(in the rows, 128 means zero)
The rows of A fall into 3 groups, and each row is roughly a mix of its group's hidden directions; some rows fit no group.
A, 128 rows:
[[109 108 157  88  47 132 125 130 146 128 154 131 111]
 [118 165 146  65 154 149 138 168 128 153 136  97  97]
 [ 88 136  90 105 149 114 104 179 112 152 119 160 169]
 [173 149 174 128 147 149  96  69 104 126 125 148 114]
 [190 187 132 160 130 134 102 145 126  95 143 122 149]
 [ 94 171 152  75 169 130 131 133 147 146 128 103  86]
 [121 129  73 163 181 119 149 160 108 119  96 138 157]
 [142  93  85 170  68 132 116 102 137 111 152 152 139]
 [ 94  76 118  66 120 125 143 136 144 122  78 137 116]
 [ 90 118 102 128 167 104  80 171 150 167 152 130 134]
 [ 78 116 127 130 168  82 101 156 133 140 180 110 138]
 [184 104 126 153 129 158 162  99 153  88 123  89 118]
 [ 93  73 123  75  96 142 143 128 149 153 102 143 101]
 [139 127 180  83  74 139  96 105 152 149 149 113 126]
 [171 188 124 162 150 119 119 169 127  87 142 122 147]
 [138  94 100 184  73 127 109 103 116 101 134 145 156]
 [ 75 108  93  88 109 128 114 146 152 160  77 131 117]
 [108 163 128  60 180 133 144 157 119 137 105 107 123]
 [151 185 144 165 132 115 159 140 102  89 174 124 133]
 [117 140  79 170 179 131 154 168 108 109 124 143 158]
 [162 154  96 153 185 101 171 150 122 122 116 160 139]
 [115 151 125 130 103 148 120 120  56 144  66 132 138]
 [166 146 142 179 174 122  90 131 146  94 135  91 138]
 [151 108 139 146 155 112 129  96 147  96 182 175  94]
 [ 83 156  99 124 164  92 114 163 125 160 127 175 147]
 [104  70 120 104 110 123  98 133 146 180  95 124 163]
 [109 148 111 116  73 147 145 120  94 170  80 101 146]
 [100 123 184 101  75 129  98  93 132 147 133 108 101]
 [106 165 144  84 164 133 161 124 151 177 120  91 111]
 [145  95 153 102 164  80 118 123 152  84 171 148 130]
 [ 68 116 119 101 117 118 103  85 109 181 102 131 134]
 [178 132 176 123 124 115  95 174 150 104 161 119 155]
 [125 140  78 151 210 121 140 132 117 117  99 135 133]
 [115 119 160  89  65 147 117  92 144 137 144 106  89]
 [190 132 134 139 120 128 127 120 115  75 183 111 154]
 [107 147 106 123  61 156 141 127 126 173 102  88 135]
 [137 120 133 162 104  82 119  91  82 106 173 158 140]
 [148  95 136 100 168  81 127 133 119  71 139 147 162]
 [137 106  98 121 160 120  89 146 155  76 174 161 123]
 [149  99 171 142 135 100 112 172 154  76 165 126 125]
 [ 97 109 107  92 139  85 116 160 105 146 125 145 190]
 [159 100 156 142 105 173 130  94 119  88 132  75 113]
 [162 118  72 161 174 113 118 160  97 132 121 158 142]
 [160  88 118 191  91 131 109 129 104 110 130 152 164]
 [149 139  91 165 187 133 153 154  93 105 107 128 159]
 [110 146 149 103  57 143 129 148  94 138 109  82 121]
 [108  84 113 124 190  94 108 166 140 135 162 128 148]
 [160 100 156 138 167 106 128 157 162  89 178 146 118]
 [121 117 181  94  65 142  99 105 139 139 153 109 113]
 [173 113 164 144 106 151 147  80 154 105 128  83 107]
 [114 149 131 174  99 162 110 149 105 166  87  88 148]
 [152 166 160 151 128 110 111 161 130 113 202 117 136]
 [ 96 173 154  87 178 136 137 132 141 147 128  99  86]
 [129 117 153 142 109 166 139  77 114 101 120  71  90]
 [149  76 148 150  72 157 114 113 138  99 155 100 112]
 [182 121 143 137 130 181 100 129 152 168  93 109 103]
 [157  91 114 166  71 127 105 102  99 121 136 167 147]
 [ 90  78 106  76 104 137 154 143 145 150  98 149 109]
 [148  97 156 134  80 160 100  87 118 126 142  88  93]
 [ 74  81 121  76 116 118 123 152 159 148 100 128 113]
 [ 99  81 135 111 149 106  78 147 147 180 156 132 144]
 [100 176 150  85 160 142 155 124 117 165 108  91 106]
 [125 147 103 166  99 164 143  82  92 164 100 152 111]
 [ 68 108 119  98  85 121 162 161 154 141 101 117 107]
 [106 159 131 117 157 102 108 175  99 155 119 160 181]
 [115 156 119 126  87 153 165 139  85 153  73 100 137]
 [152 144  68 163 192 132 150 143 110 124 121 142 135]
 [154  87 109 168  67 124 100 128 116 112 130 165 151]
 [ 56 109 122 127 157  91 140 173 149 141 139 114 113]
 [148 153 138 126  71 169 165  88 118 122 137 138  86]
 [127 150 135  54 177 128 152 156 125 151 126  99 138]
 [187 116 124 137 110 155 135  80 143 142 102  76 116]
 [135  96 163 105  66 146  88 110 159 138 158 110 123]
 [146  84 109 173  75 109 109 104 126  98 133 157 154]
 [110  90 174  79  70 130  98 120 142 115 130 115 124]
 [ 90  65  94 109 132 117 103 149 154 172 135 123 144]
 [ 74  96 124  63 116 107 122 146 132 151  92 144 135]
 [ 95 105 126  84 115  98 107 186 163 117 160 110 128]
 [ 80 161 114 113 157  98 135 164  83 140 104 163 146]
 [ 93  67  77 129 120 115 155 129 126 145 166 111 152]
 [ 98 175 144  87 182 139 149 137 140 147 118 102  92]
 [ 93  80 118 119 138  84 108 155 137 135 135  94 182]
 [161 139  94 174 178 113 162 161 114 112 123 152 154]
 [132 110 147 133 180  91 119 105 148  75 160 162 110]
 [103  80 107  89 119 106 108 165 137 157 173 138 158]
 [ 76 144 120 149 174 103 116 172 107 121 137 167 156]
 [102 157 112 109  70 143 151 100 109 166  85 121 106]
 [164  80 109 159  94 113 118 113 108  90 146 165 161]
 [115 151 148 133 116 138  97  66 134 116  78  88 102]
 [ 91 129 131  88 127  86 124 173 144 140 103 163 173]
 [100 102 163  99  65 147 101 104 144 126 152 109 100]
 [ 65  92 120  83 139 111 167 117 112 133  99 145 111]
 [ 89  83 100 130 164  97 106 172 157 146 125 109 153]
 [ 85 179 112  82 134 114 124 146 111 178 113 151 140]
 [178 168 117 172 160 141 112 109 114 100 175 126 123]
 [ 77 102 125 100 175 119 122  92 129 121  84 125  90]
 [130 159  92 148 148 100 148 181 114 153 134 173 164]
 [107 181 120 122 152 111 125 168 129 159 165 175 156]
 [181 173 153 129  78 154 149 103 105 100 126 136 128]
 [209 156 113 149 115 156 106 127 120 115 125 139 164]
 [ 93 174 124  91 164 145 153 138 155 162 113  96  97]
 [146 162 155 162 153 103 122 137 117  91 193 102 137]
 [119 154  80 169 188 132 140 160 101 130 128 144 154]
 [111 154 152  95  80 138 119 116 103 188  95 116 106]
 [ 99 117 174 103  64 142 105 104 118 130 150 113  92]
 [143 108 167 140 173 102 108 108 116  74 175 141 124]
 [100 152 106 132 161  92 115 172 123 163 119 169 170]
 [137 114 153 132 196  93 138 104 132  77 159 142 128]
 [128 138  82 172 186 114 147 156  93 120 109 147 143]
 [ 94 110 178  99  76 136  87 112 149 131 159 121 113]
 [173 123 153 124  84 157 184 131 135  90 100 131 111]
 [ 93  85 141 111 152  89  87 157 152 136 164 102 144]
 [ 88 111 144  95 149 126 140 159 137 172  92 176 101]
 [155  86 103 158  62 127 107 111 116 113 148 157 151]
 [151 101 143 148 170 110  87 145 157  92 168 165 118]
 [166  83 112 169  75 126 120 126 107 107 137 155 162]
 [148  91 115 198  90 116 114 111 122 110 116 159 154]
 [116 152 154  61 193 112 146 130 131 135 131 112 116]
 [108 113 173  90  59 134 100 107 132 142 139 111 107]
 [ 70 114 156  78  77 112 106 136 145 136 139 147 118]
 [ 41 144 122  95 126 123  98 144 109 151 123 141 130]
 [109 151 120 117  67 146 134  96 106 181  90 124 113]
 [107 151 106 118  81 146 135 123 134 193  76 126 120]
 [134 112 189 107  74 130 104  95 156 132 152 115 103]
 [169 163 129 178 139 117 111 155 135  93 168  97 154]
 [137 129 125 128 103 127 136 117  96 188  61 147 155]
 [102 118 158  96  62 159 117 107 149 129 160 105 105]
 [ 87  84 119 112 171  99 101 174 156 156 121 131 138]]
Here is one row of each group, with its name. Which group are the others in?
[146 154 131 114  76 165 158 150 155 115 134 145  71]	(18)
[152  85 116 166  80 112 107  93 110 104 138 164 152]	(2)
[144 145  85 173 176 133 157 142  76 120 104 127 133]	(24)

[121 129 144 149 184 121 112 126 186 109 175 130  98]	(2)
[124 111 149 152 194  99 101 105 163 109 161 117 148]	(2)
[134 124  91  80 179 130 140 141 174 121 176 129 127]	(2)
[118 104 138 131 131  92 116 150 171  56 162 112 130]	(2)
[ 87 109 118  79 123 124 158 165 130 157  95 173 114]	(18)
[122 148 114 175  98 164 140 108 104 185  86 121 133]	(2)
[176 166 158 157 127 162 145  80 105 114 112 142 101]	(18)
[146 117 125 170 176 126 166  99 138  85 174 142 120]	(2)
[179 181 139 176 107 141 110 124 133 101 149  96 139]	(18)
[104 163 123 125 134 155 129 137  76 153  71  92 151]	(2)
[108 170 133  83 174 147 158 138 138 172 119  98 106]	(2)
